In the data rows, 128 means zero.
Some points, each followed by its number:
[140. 150. 130. 154. 153. 133. 144. 155. 149. 131. 152. 123. 110. 110.
 119. 119. 124. 114. 119. 110. 109. 113. 96. 101. 100. 106. 98. 100.
 96. 105. 104.] 0
[149. 156. 129. 168. 156. 130. 127. 161. 124. 125. 112. 95. 95. 98.
 107. 107. 109. 93. 103. 97. 103. 139. 164. 180. 167. 130. 175. 164.
 142. 129. 125.] 1
[101. 100. 107. 101. 102. 107. 106. 95. 103. 102. 103. 141. 135. 122.
 123. 133. 116. 135. 119. 146. 149. 135. 135. 128. 126. 167. 129. 121.
 121. 180. 164.] 2
[103. 99. 107. 100. 102. 108. 104. 96. 102. 101. 103. 124. 143. 139.
 122. 125. 117. 136. 152. 147. 150. 100. 97. 100. 101. 106. 97. 98.
 97. 105. 104.] 3
[139. 178. 161. 179. 169. 140. 127. 153. 113. 122. 124. 118. 95. 98.
 107. 108. 109. 94. 103. 97. 103. 128. 163. 123. 134. 129. 152. 153.
 165. 128. 138.] 4
[153. 145. 149. 143. 154. 135. 133. 154. 129. 129. 157. 133. 119. 138.
 147. 148. 147. 112. 159. 121. 135. 137. 151. 157. 165. 141. 153. 160.
 158. 152. 154.] 5
[161. 177. 117. 156. 158. 118. 115. 174. 125. 136. 180. 109. 96. 98.
 107. 108. 109. 95. 103. 99. 101. 107. 97. 101. 102. 105. 98. 98.
 98. 105. 105.] 6
[144. 139. 149. 134. 144. 144. 145. 148. 139. 141. 170. 143. 138. 154.
 157. 158. 151. 127. 175. 140. 144. 128. 138. 160. 162. 153. 144. 148.
 149. 161. 160.] 7
[135. 146. 123. 149. 150. 123. 121. 142. 126. 118. 119. 112. 115. 114.
 113. 114. 118. 118. 112. 116. 114. 134. 144. 157. 158. 122. 146. 146.
 128. 121. 128.] 8
[114. 99. 107. 101. 101. 107. 104. 95. 102. 103. 102. 120. 111. 113.
 113. 115. 117. 111. 110. 114. 105. 138. 139. 142. 137. 140. 146. 148.
 147. 156. 144.] 9
[106. 99. 107. 101. 102. 107. 107. 94. 102. 102. 100. 107. 95. 96.
 107. 108. 109. 96. 103. 97. 101. 150. 164. 124. 135. 128. 154. 154.
 164. 116. 127.] 10
[150. 165. 129. 168. 169. 129. 127. 161. 135. 124. 125. 96. 96. 98.
 107. 108. 108. 96. 102. 97. 101. 140. 162. 179. 181. 128. 165. 165.
 141. 127. 138.] 11
[120. 105. 120. 106. 110. 116. 117. 107. 115. 118. 108. 131. 142. 136.
 159. 157. 161. 126. 146. 129. 166. 126. 145. 151. 124. 130. 130. 137.
 145. 136. 129.] 12
[95. 99. 106. 101. 102. 108. 104. 96. 102. 102. 103. 96. 95. 99.
 106. 109. 108. 96. 103. 97. 102. 162. 174. 135. 123. 117. 154. 154.
 175. 128. 115.] 13
[109. 100. 108. 100. 100. 108. 104. 95. 102. 103. 102. 140. 145. 130.
 130. 147. 127. 150. 164. 160. 136. 117. 96. 101. 100. 105. 98. 98.
 98. 105. 104.] 14
[147. 111. 144. 120. 120. 144. 174. 135. 179. 179. 145. 154. 173. 172.
 138. 128. 122. 173. 132. 149. 140. 110. 100. 111. 113. 129. 100. 104.
 103. 124. 126.] 15
[133. 147. 123. 133. 133. 131. 146. 127. 142. 134. 127. 143. 154. 148.
 149. 139. 156. 158. 159. 145. 137. 116. 103. 105. 113. 125. 104. 108.
 103. 125. 123.] 16
[116. 118. 120. 117. 119. 120. 110. 112. 111. 108. 123. 99. 95. 98.
 106. 107. 108. 95. 103. 97. 102. 143. 154. 109. 117. 115. 122. 130.
 153. 121. 120.] 17
[128. 164. 164. 155. 168. 162. 128. 140. 125. 123. 147. 108. 96. 99.
 106. 107. 107. 96. 104. 97. 103. 117. 98. 101. 100. 107. 98. 98.
 97. 106. 104.] 18
[149. 155. 123. 157. 158. 124. 113. 152. 110. 110. 143. 111. 118. 117.
 110. 112. 112. 117. 123. 116. 115. 134. 153. 141. 156. 114. 154. 155.
 153. 113. 112.] 19
[146. 177. 152. 179. 172. 137. 124. 159. 113. 119. 134. 111. 95. 98.
 107. 108. 109. 94. 103. 98. 103. 134. 167. 132. 146. 125. 159. 160.
 168. 124. 131.] 20
[107. 99. 109. 100. 101. 109. 105. 96. 102. 101. 102. 139. 139. 143.
 140. 152. 164. 129. 159. 154. 124. 105. 97. 102. 99. 107. 97. 97.
 96. 104. 102.] 21
[120. 105. 122. 108. 111. 120. 119. 104. 120. 121. 118. 135. 151. 137.
 140. 147. 147. 151. 170. 150. 166. 114. 96. 102. 101. 107. 97. 97.
 96. 105. 104.] 22
[161. 167. 129. 134. 146. 130. 128. 162. 126. 135. 158. 140. 129. 142.
 184. 162. 142. 140. 148. 119. 147. 126. 153. 156. 166. 139. 166. 166.
 152. 126. 148.] 23
[106. 100. 108. 100. 100. 108. 103. 94. 102. 103. 102. 140. 139. 121.
 130. 153. 131. 149. 170. 164. 124. 117. 96. 101. 100. 105. 98. 98.
 99. 105. 104.] 24
[129. 132. 142. 154. 123. 140. 150. 139. 170. 168. 147. 141. 151. 164.
 162. 143. 129. 162. 148. 142. 168. 139. 130. 168. 156. 162. 155. 143.
 151. 160. 158.] 25
[127. 145. 162. 113. 137. 162. 173. 128. 158. 157. 124. 141. 163. 154.
 140. 131. 163. 140. 158. 164. 136. 150. 130. 145. 146. 162. 120. 132.
 119. 172. 172.] 26
[139. 143. 164. 156. 135. 165. 159. 130. 159. 157. 146. 151. 150. 142.
 141. 154. 131. 138. 126. 154. 113. 116. 96. 102. 100. 104. 95. 100.
 96. 106. 105.] 27
[106. 99. 106. 100. 101. 105. 104. 95. 102. 100. 100. 139. 141. 120.
 117. 165. 129. 140. 148. 165. 170. 128. 128. 113. 112. 149. 122. 108.
 152. 151. 138.] 28
[137. 154. 130. 154. 155. 131. 133. 165. 125. 141. 125. 118. 95. 99.
 106. 109. 108. 96. 104. 99. 102. 147. 155. 168. 163. 131. 170. 166.
 155. 126. 137.] 29
[127. 144. 129. 166. 145. 163. 127. 152. 135. 135. 147. 128. 140. 142.
 163. 152. 174. 139. 114. 154. 125. 137. 153. 168. 145. 141. 154. 155.
 153. 129. 139.] 30
[113. 105. 121. 110. 110. 123. 116. 105. 118. 114. 113. 108. 108. 107.
 118. 120. 123. 108. 116. 112. 115. 153. 163. 124. 126. 127. 135. 143.
 169. 137. 139.] 31
Which five points above are nearest to each new point? Their numbers follow each, nearest first.
[150. 133. 153. 134. 148. 141. 139. 150. 135. 134. 169. 140. 128. 154.
 164. 164. 163. 118. 181. 130. 147. 128. 142. 157. 168. 150. 144. 154.
 152. 161. 160.] 7 5 23 25 30
[95. 100. 107. 101. 102. 107. 105. 95. 102. 102. 103. 150. 150. 131.
 129. 142. 119. 151. 125. 165. 168. 138. 141. 135. 123. 173. 132. 122.
 119. 183. 170.] 2 28 12 9 31
[134. 139. 114. 142. 133. 115. 121. 152. 119. 135. 120. 124. 114. 115.
 115. 118. 118. 114. 110. 117. 121. 137. 136. 150. 157. 122. 155. 153.
 136. 113. 128.] 8 19 29 1 11
[150. 110. 130. 112. 113. 142. 171. 151. 169. 168. 158. 151. 172. 175.
 141. 120. 118. 174. 116. 119. 170. 94. 97. 102. 99. 107. 99. 98.
 97. 106. 103.] 15 16 27 22 0
[151. 111. 142. 123. 123. 141. 171. 141. 179. 180. 136. 151. 172. 175.
 141. 131. 118. 173. 126. 143. 125. 95. 98. 101. 101. 107. 97. 98.
 97. 106. 104.] 15 27 16 22 0
[96. 100. 108. 102. 102. 108. 104. 97. 102. 101. 102. 161. 172. 153.
 118. 119. 130. 163. 126. 175. 146. 129. 108. 135. 123. 184. 109. 110.
 107. 183. 182.] 2 28 12 14 9
[140. 143. 129. 144. 134. 130. 137. 151. 146. 146. 159. 107. 93. 99.
 106. 108. 109. 97. 104. 97. 102. 152. 143. 157. 167. 150. 154. 165.
 152. 139. 137.] 29 11 1 8 19
[156. 161. 133. 159. 161. 130. 132. 164. 129. 132. 152. 114. 117. 120.
 116. 111. 118. 114. 110. 104. 112. 134. 153. 141. 156. 113. 154. 155.
 153. 113. 112.] 19 8 20 29 11
[132. 133. 153. 140. 145. 160. 149. 132. 152. 143. 153. 137. 137. 135.
 152. 156. 164. 140. 153. 153. 147. 138. 140. 147. 138. 148. 149. 140.
 150. 155. 159.] 7 25 5 30 26
[128. 142. 173. 168. 157. 175. 150. 117. 135. 124. 157. 117. 94. 98.
 106. 109. 108. 95. 103. 97. 101. 138. 151. 124. 123. 151. 131. 121.
 173. 150. 138.] 4 20 29 8 17
[127. 147. 123. 133. 133. 131. 145. 127. 142. 134. 127. 134. 136. 130.
 139. 132. 149. 143. 144. 130. 117. 106. 96. 102. 100. 106. 97. 99.
 96. 106. 104.] 16 0 27 22 21
[111. 115. 114. 120. 117. 114. 111. 115. 111. 110. 106. 149. 151. 138.
 115. 117. 124. 144. 119. 153. 134. 126. 105. 125. 117. 162. 106. 107.
 104. 162. 160.] 2 28 16 3 14
[130. 139. 115. 142. 133. 116. 120. 152. 118. 134. 119. 121. 114. 115.
 112. 115. 111. 111. 122. 118. 121. 134. 136. 149. 157. 122. 154. 153.
 136. 113. 128.] 8 19 29 1 11
